One turning vector, and how many steps it has turned:
The counts run from 0 to 510.
[ -2 -10  13  42 -33 -29 -47  -4   8  -3   2  11  12   4 -12  -5 -25  11
  -1 -12  26 -13  -6 -14 -30   5  36 -16 -36  17  -1  -4   1  -6   5 -39
 -22   4   2   2  39   1  -2  -8   4  20  -4   2 -15  -6   4   9] => 236
[ 28  35   8  28   5 -18 -30  16   2 -34   3 -21 -20  12 -39 -13  13   7
  18 -18 -18 -28 -18 -27 -37  14  22  -3 -22  13   7   0  22 -17 -22  10
   1  -4 -19  -9   5   6  -1   5  -2  31  16  -5 -15  34 -15 -13] => 410
[  7  30  37  -2 -17   6 -13   4  -2 -39  24 -22 -10  18 -21  -8  11  -4
   3 -14   0 -37  17  11 -15   9 -18  -2   9  27   5  15 -36  25 -13 -17
 -31 -11 -16  -3  20  13  -8  -8   1  29  17   3 -33  27   1  -5] => 367
[ -5  39   2  22 -28 -11 -15 -11 -12  17  24   3   7  38  -1 -22 -21   1
 -20  24   4   3  13   2 -23  17  45 -31   0  -5  29  -9  -8  17  -9   0
   8  10  10   4  15  13 -21  11 -18   3  26   8   4   6  37  17] => 24
[ 14   6 -16  28 -37 -10 -43 -16  11  10  10 -13  20  23 -15  -9   4  11
   0  12  28   6 -11 -19 -37  10  23 -22 -36   5   5 -20  25  -8  -1 -35
  -8  31  -3 -29  24   6  -4  -6   5  10   9  14   4   1  -3   5] => 435
[-12  23 -21  34 -41   8  -4  18  -5 -42  -6   4   4   6   4 -20 -33  26
 -20 -10  -9 -38   6  28  11 -21  17 -10 -14  22  15  -8 -21  -2 -22  -9
 -11 -17  14 -17  19  12  -7  -2  -4  -2   1  15 -21 -14 -29   6] => 50
[ 15  42 -11  25 -19   2 -26   6  23 -35 -10 -16   1   1 -25 -21  13  20
   9 -13   0 -32 -27 -12 -31   6   3  -9 -28  11   8  -6   7 -24  -9 -22
   1   1  10 -24  12  11   4  -6   6  32  13  24 -34  12 -37 -16] => 417
[ 19  20   8  24 -16  -6  -2 -24  10   9  14 -34  -1   7 -17 -16  20   0
 -10  17  -8  -8   8 -19 -43  16  -2 -26 -10  12  16  15  -1  14  -5 -14
  -7   1 -21 -32 -17   5 -21  12  24  -3  39  19  -2  35  23   5] => 150
[ 23  28  -7  26  -5  29   4  -8 -14 -24  25 -27  14  35   0 -20  11   6
   5  11   1 -29   9  -4 -25  16  -7  -9 -22  -1   6 -15  24 -33  -5  -7
   9  -3   5 -39  -5  18 -14 -16  18   4  16  34 -23  28  -6  -6] => 159
[  7  19 -27  50 -28   3 -14  -2   9  11  -8  11   8  22  -2 -12 -17   7
 -54   2 -21  -5  -9  -6  -8  14  30 -26 -22   0   3 -18  19   8 -23  11
  -9 -23   8  -2  10 -12 -25 -15   5  14  23  18   8  -4   6   4] => 268
[ 24  30 -23  15 -17  10  -7 -12 -19 -44  33 -18 -12  36 -15 -18  28  -4
  -2  12  -8 -32   3 -17 -13   7   2 -19   3  14  14 -12   6 -11 -27 -12
  -6   1  -2 -17  10   8   1  14  -6  32   5  14 -16  25 -13   2] => 175
[ -5  15  -1  33 -38  -2 -25 -18   6  27   3  17   3   9  11  -5   4  12
 -31  18  -3   6   2  -2 -29  32  38 -35 -16   8  26   3 -25  11  -3 -31
 -21 -19   1  -1  23  -5 -18  15  34  19  16  15 -12  -9  20  10] => 238
[  1  22   0  34 -27  -3  12   2 -29 -43  14 -13   3  19   4 -15 -38  12
 -29 -18  -6 -30  25  27  15  -9  13 -16  -9  22  17 -22 -24  -6 -24  11
   9 -12   2  -2  16  12   1  -5 -20  -3  13  19 -16  16  -4   2] => 65
[ 17  29  23  -1 -13  10 -25   1   2   7  14 -37  21  34 -18   3  14  25
  -9   7  15  -4  12  -9 -50  38   2  -8 -17  -5   7 -13   8  -7  12 -22
 -20   3  13 -15  20   9 -20 -32  15  11   4  35 -16  21   1 -10] => 399
[-11  29  14  17 -36  -9 -19  -9   7  14  16   6  21  24  -6 -11 -36  20
 -27  -1  14  -6   8  13 -20  13  32 -26  -4  -5  33 -22 -29  21   7 -19
 -11 -11  15   3  36   7  -8 -10  -8   0   9  30  -9 -11  37  14] => 494
[ 29   0 -15  33 -43   8  -9 -13   6 -19  -5 -30  -3 -11 -14  -4  19   8
 -26 -14 -13 -26   5 -23 -22  17 -22  -5 -37  27   3 -15  10  -1 -18  -8
 -12  -7 -19 -23  -5 -17 -21 -11  32  10  20  20  -3  24 -24 -10] => 379
[ 13  35  22  -6 -14 -24 -11 -11 -14 -13  39 -40  -1  29 -21  -7  10   9
  -5  -8  17  -6  24 -13 -37  12   2 -29  -8  40  21   2 -15  -3 -10 -25
  -2  10 -23  -9  10  16   1  22  -4   8  22  -1  -2  43  14  -5] => 390
[-24  21  20  42 -34   6 -43  21  21  22  -9   5  13  16 -16 -11 -33  22
 -11  10  -4  -4  -7  -4 -21  32  29 -11  -9  -8  -9  19 -20  13  -8  -1
 -23 -13   6   1  26  16 -41 -24  -5  15  18   4  -5 -21   8   3] => 274
[ -5  16  17  30 -25  -7  -7  16 -39 -39  15 -15  10  26 -17  -8 -56  22
 -13 -20   0 -26  12  23   6  -5  11   3 -14   9   4 -24  -3  -3 -17   4
   9   9  -2   9  30  24 -10 -22 -28 -19  -1  13 -10  18  -6   3] => 66
[-11  25  -1  24 -50 -10 -30  12  21  21   4  -1  -1  15 -38 -18 -13  25
  -2   0   9   1 -23 -16 -29   1  35 -32  -7 -11  24  -5  -5  18   5 -22
 -18  18  10 -15  31   1 -13   2 -18  25   5  22  -9 -20   8  14] => 457
[  6  33  15  33   5 -10  -6 -12  -2 -12   8  17  -2  24  -4 -24 -33  -8
 -20  -4 -34 -29  -1   7 -18  24  50 -21 -14  -2  29 -23   9 -19 -15  28
  28 -36  -6   9   8  13 -14  14   0   4  26  18 -15   8  20   6] => 262
[ -2   1   1  45 -56   3   0 -13   1   3   8  -5  17  11  -3  -8 -34  11
 -48  -7  -5 -11  17   0  -6   9   4  -5 -31  -1   5 -22   9  17  -4   9
 -14  -7   3  -4  18  -2 -30 -32   0 -11  17  35   5  -3  18  13] => 69
[-13  19  29  34 -18  26  -3   4  -6   9  20  -4  15  24  -7 -18 -15   4
 -17  22   0 -23  17   9  -8  21   4  -9  10 -18   3  10 -26  19   8   4
 -27 -12  16 -11  14  20 -36 -27  -7  -7  25  26 -19   1  32   7] => 311
[ 18   3  18  35  -8 -17 -24   5  21 -28  13 -24  12  23 -28  -8  -7   2
  -6 -12  21 -36  12 -10  -6  -2 -10   4 -27  26 -24  -5   7  11  -3  -9
 -12  11 -21  -5  11  32 -12 -38 -14  25  20  10 -18  29  -3   1] => 125
[-21   7 -27  53 -43  -4 -16 -12 -17   3  15   4  -5  27  -1 -11 -32   8
 -38  18  -6  -9  13 -20   3  -3  35 -36 -10  13   9 -11  -2  20 -28 -10
 -28  10  11   9  24  -7 -36   1 -20  -6  18 -17   5  12  14  13] => 46
[ -3  16  13   6 -41   9 -26  -6 -18  -3  31 -18  10  23  -2  -3   7  28
  16  17  21   1  10 -13 -34  24  21 -12 -16  -3  22   6  -7 -16   9 -44
 -17   5   9 -19  37   7 -11   6  17  14  -3  20 -19  -7   7   0] => 200
[  9  40   6  26   9  32   3  14 -17 -29   4 -45  -7  21 -11  -6   5  11
   1   3 -28 -43   4  -3 -33  19 -16  -4  -6   5   7   8   4 -21 -23   3
 -11 -14   1 -12  -2   6 -26   1  14   7  23  18 -15  38 -21 -20] => 137
[ 16  20  11  33 -25  18  22  -6 -14 -40  13 -30  11   7  -2 -14 -10  14
 -22 -11  -9 -40  19  25  -7   0 -16   1 -11   6   8 -22  -1 -11  -3   2
  -2  -3   1 -34   6  20 -20 -19   8 -22  12  49 -31  26 -10  -3] => 343
[ -6  31   0  48 -23  17   7  16  -3 -41  -5 -20  -1  -2 -24 -11 -32  11
  -9 -16 -36 -47   5   5  -1  -2  -7   1  -7   0  -3  -7   4  -6  -9  25
 -10  -5   8 -10   5  14 -26 -12 -17  -8  18  18 -14  13 -10  -2] => 321
[ 13  45 -20  11 -12  28 -20  -1  -8  -6   1 -28  -4  33  -4   0  23  24
 -19  19 -12 -20  -1 -17 -41  31   4 -21 -19   2  13  -4   9 -13 -16 -17
 -16 -15  22 -10  11  -8 -13   2  22  27   3  30 -13  13 -26 -14] => 415
[-17  25  20  34 -31 -11  -3  10 -10 -29  14   0   3  -1  -6 -34 -38  16
   5 -29   0 -28   3  30  -6 -20  27  -8  -7  16  21  -3 -31   5  -3  -1
  13  -5  -9 -12  18  20  -7   7 -19 -17  15  13 -24  -8   6   9] => 58
[-14  11 -20  37 -37  -2 -27  -8  -3   4  29  10  11  43  -4 -18 -16  -2
 -37  20  12  -6   5  -8   5  16  35 -25 -13  -1   5 -21   1  13 -13 -14
 -21   6  20   6  28  12 -27 -10 -29  24   5  14  -1   6  18  17] => 31
[ -7  14  -9  70   0   2 -16   1 -24 -34  12  14  -3  24  12 -19 -33  -5
  -9   5 -16 -37   5  16   8  -2  26 -16 -27  14  -9 -13   4 -22 -31  10
  15 -19  -8   4   5  19 -24  -4  -4  11  22  -1 -15  19 -13   6] => 285
[  0  -1   4  45 -43  -5 -44   1  -9  16   7   9  20  26   8  -3 -24  13
 -30  14  14  10   8  -7 -22  25  36 -19 -35  -6  -6  -4  16  -4 -16 -17
   3  -9   6   0  31   6 -26 -29  19  14   4   5   1 -16   9   1] => 252
[-12  13  15  29 -29  14   6  17 -37 -52  24 -33  -1   2 -12 -23 -23  13
  -2 -19 -15 -34  20   5  -4  -3  -9  -1   0  26  -3  25  -8  -8 -30   8
  -5   1 -22 -18  16  21 -24   4 -10 -16  19  -8 -18  21  -5  -6] => 337
